data = [132 129 154 148 148 120]
data[-6] => 132
data[-1] => 120
data[4] => 148
data[-3] => 148

A =
[[118 146 123 139 116 148 132]
 [144 125 119 116 119 106 136]
 [145 137 110 138 128 126 146]
 [122 119 102 131 113 122 136]
 [110 150 137 137 135 120 134]
 [134 135 121 133 107 145 113]
 [132 109 123 137 134 140 106]
 [111 140 146 132 139 143 133]
 [138 132 133 127 139 146 152]]
A[-9][0] -> 118
A[1][5] -> 106
A[2][1] -> 137
A[1][-7] -> 144
A[1][4] -> 119
A[-1] -> [138, 132, 133, 127, 139, 146, 152]
A[-1][-6] -> 132
A[-4][-7] -> 134
A[-5][2] -> 137
A[0][3] -> 139
A[-5][4] -> 135
A[5][2] -> 121
A[-4] -> [134, 135, 121, 133, 107, 145, 113]
A[6] -> [132, 109, 123, 137, 134, 140, 106]
A[-4][4] -> 107
A[-6][3] -> 131
A[-7][-5] -> 110
A[6][-5] -> 123
A[4][0] -> 110
A[-1][6] -> 152
A[-4][-6] -> 135
A[4][5] -> 120
A[:, -6] -> [146, 125, 137, 119, 150, 135, 109, 140, 132]
A[-2][1] -> 140
A[7][0] -> 111

X = [135 158 114 103]
X[0]	135
X[-2]	114
X[-3]	158

x =
[[119 151 147 151]
 [108 104 122 124]
 [143 117 140 125]]
x[-3,0] -> 119
x[-3,-3] -> 151
x[1,-3] -> 104
x[-3,-2] -> 147
x[-1,-1] -> 125

M =
[[151 116 116 122 127 123 120 129 107 134]
 [132 124 113 123 123 143 119 132 115 128]
 [112 137 124 128 119 123 121 136 150 144]
 [123 121 139 125 114 124 124 135 120 128]
 [131 117 100 126 132 130 142 111 139 121]
 [132 122 129 132 126 132 119 135 122 140]
 [129 123 124 124 122 127 126 127 123 134]
 [141 112 125 136  99 143 112 125 108 125]
 [130 123 122 125 122 127 127 126 123 132]
 [126 124 117 119 122 134 126 118 126 137]
 [129 124 123 127 122 127 126 125 123 133]
 [123 129 131 120 117 130 125 120 110 132]
 [129 122 122 126 121 128 126 127 125 134]
 [144 120 127 128 117 119 119 126 113 140]]
M[-14][-10]: 151
M[-5]: [126, 124, 117, 119, 122, 134, 126, 118, 126, 137]
M[8][-1]: 132
M[:, -1]: [134, 128, 144, 128, 121, 140, 134, 125, 132, 137, 133, 132, 134, 140]
M[-5][-5]: 134
M[2][-6]: 119
M[-2][-3]: 127
M[-3][-8]: 131
M[-3][3]: 120
M[:, 4]: [127, 123, 119, 114, 132, 126, 122, 99, 122, 122, 122, 117, 121, 117]
M[-6][-5]: 127
M[3][-7]: 125
M[5][-6]: 126
M[4][1]: 117
M[:, 2]: [116, 113, 124, 139, 100, 129, 124, 125, 122, 117, 123, 131, 122, 127]
M[:, 8]: [107, 115, 150, 120, 139, 122, 123, 108, 123, 126, 123, 110, 125, 113]
M[:, 6]: [120, 119, 121, 124, 142, 119, 126, 112, 127, 126, 126, 125, 126, 119]
M[-11][-1]: 128
M[-10]: [131, 117, 100, 126, 132, 130, 142, 111, 139, 121]
M[4][-5]: 130
M[1][3]: 123
M[0]: [151, 116, 116, 122, 127, 123, 120, 129, 107, 134]
M[-2][-5]: 128
M[-11]: [123, 121, 139, 125, 114, 124, 124, 135, 120, 128]
M[13][9]: 140
M[-13][7]: 132
M[-9][-5]: 132
M[8]: [130, 123, 122, 125, 122, 127, 127, 126, 123, 132]
M[:, -5]: [123, 143, 123, 124, 130, 132, 127, 143, 127, 134, 127, 130, 128, 119]
M[10][-9]: 124
M[7][3]: 136
M[-12]: [112, 137, 124, 128, 119, 123, 121, 136, 150, 144]
M[-8][-3]: 127
M[10][6]: 126
M[7][-2]: 108
M[-12][2]: 124

a =
[[149 139 125 138 148 133 130 136 134 122 129 141 141 135]
 [138 144 129 135 144 144 133 132 127 134 131 134 133 138]
 [147 146 126 134 148 136 132 136 134 122 126 140 135 136]
 [140 148 132 130 142 136 135 136 138 126 126 138 129 135]
 [135 117 134 139 128 122 131 135 136 133 139 135 142 130]
 [128 122 127 130 125 127 124 130 128 133 131 128 133 126]
 [120 137 143 133 127 144 140 132 131 150 140 127 129 138]
 [148 140 127 136 146 131 131 136 136 120 127 141 138 134]]
a[0, 0] => 149
a[1, 9] => 134
a[7, 11] => 141
a[2, 7] => 136
a[7, 12] => 138
a[0, 3] => 138
a[4, 4] => 128
a[5, 9] => 133
a[0, 2] => 125
a[2, 5] => 136
a[7, 1] => 140
a[6, 2] => 143
a[4, 9] => 133
a[6, 1] => 137
a[0, 5] => 133
a[:, 10] => [129, 131, 126, 126, 139, 131, 140, 127]
a[3, 4] => 142
a[1, 0] => 138
a[:, 6] => [130, 133, 132, 135, 131, 124, 140, 131]
a[7, 0] => 148
a[:, 13] => [135, 138, 136, 135, 130, 126, 138, 134]
a[2, 0] => 147
a[1, 7] => 132
a[1] => [138, 144, 129, 135, 144, 144, 133, 132, 127, 134, 131, 134, 133, 138]
a[3, 12] => 129
a[5, 8] => 128
a[0, 1] => 139
a[5, 1] => 122
a[4] => [135, 117, 134, 139, 128, 122, 131, 135, 136, 133, 139, 135, 142, 130]
a[0, 11] => 141
a[:, 11] => [141, 134, 140, 138, 135, 128, 127, 141]
a[2, 13] => 136
a[3, 1] => 148

B =
124  134  120  137  127  125  144  125  140  130  136  106  117  127  132  140
120  128  113  139  118  110  144  125  140  130  124  132  117  127  144  105
120  132  114  137  130  119  144  125  140  130  131  122  117  127  141  127
120  129  113  139  118  110  144  125  140  130  124  132  117  127  144  105
120  129  113  139  118  110  144  125  140  130  124  132  117  127  144  105
120  129  113  139  116  110  144  125  140  130  124  132  115  127  144  103
120  127  113  139  118  110  144  125  140  130  124  132  117  127  144  105
120  133  123  118  131  120  144  125  140  128  131  108  117  134  139  131
B[0][0]	124
B[:, -9]	[125, 125, 125, 125, 125, 125, 125, 125]
B[:, -1]	[140, 105, 127, 105, 105, 103, 105, 131]
B[:, -5]	[106, 132, 122, 132, 132, 132, 132, 108]
B[-1][-14]	123
B[-1]	[120, 133, 123, 118, 131, 120, 144, 125, 140, 128, 131, 108, 117, 134, 139, 131]
B[5][7]	125
B[2][-8]	140
B[7][-10]	144
B[0][-7]	130
B[-8][-9]	125
B[-8][1]	134
B[-5][-9]	125
B[6][-12]	118
B[:, -11]	[125, 110, 119, 110, 110, 110, 110, 120]
B[3][-10]	144
B[2][-12]	130
B[-8][11]	106
B[:, 10]	[136, 124, 131, 124, 124, 124, 124, 131]
B[-3][3]	139
B[3]	[120, 129, 113, 139, 118, 110, 144, 125, 140, 130, 124, 132, 117, 127, 144, 105]
B[4][2]	113
B[2][1]	132
B[-5][-8]	140
B[0][3]	137
B[0][2]	120
B[-3][-3]	127
B[-4][4]	118
B[6][2]	113
B[-8]	[124, 134, 120, 137, 127, 125, 144, 125, 140, 130, 136, 106, 117, 127, 132, 140]
B[-1][9]	128
B[6][7]	125
B[-7][-3]	127
B[-3][-11]	110
B[5][-14]	113
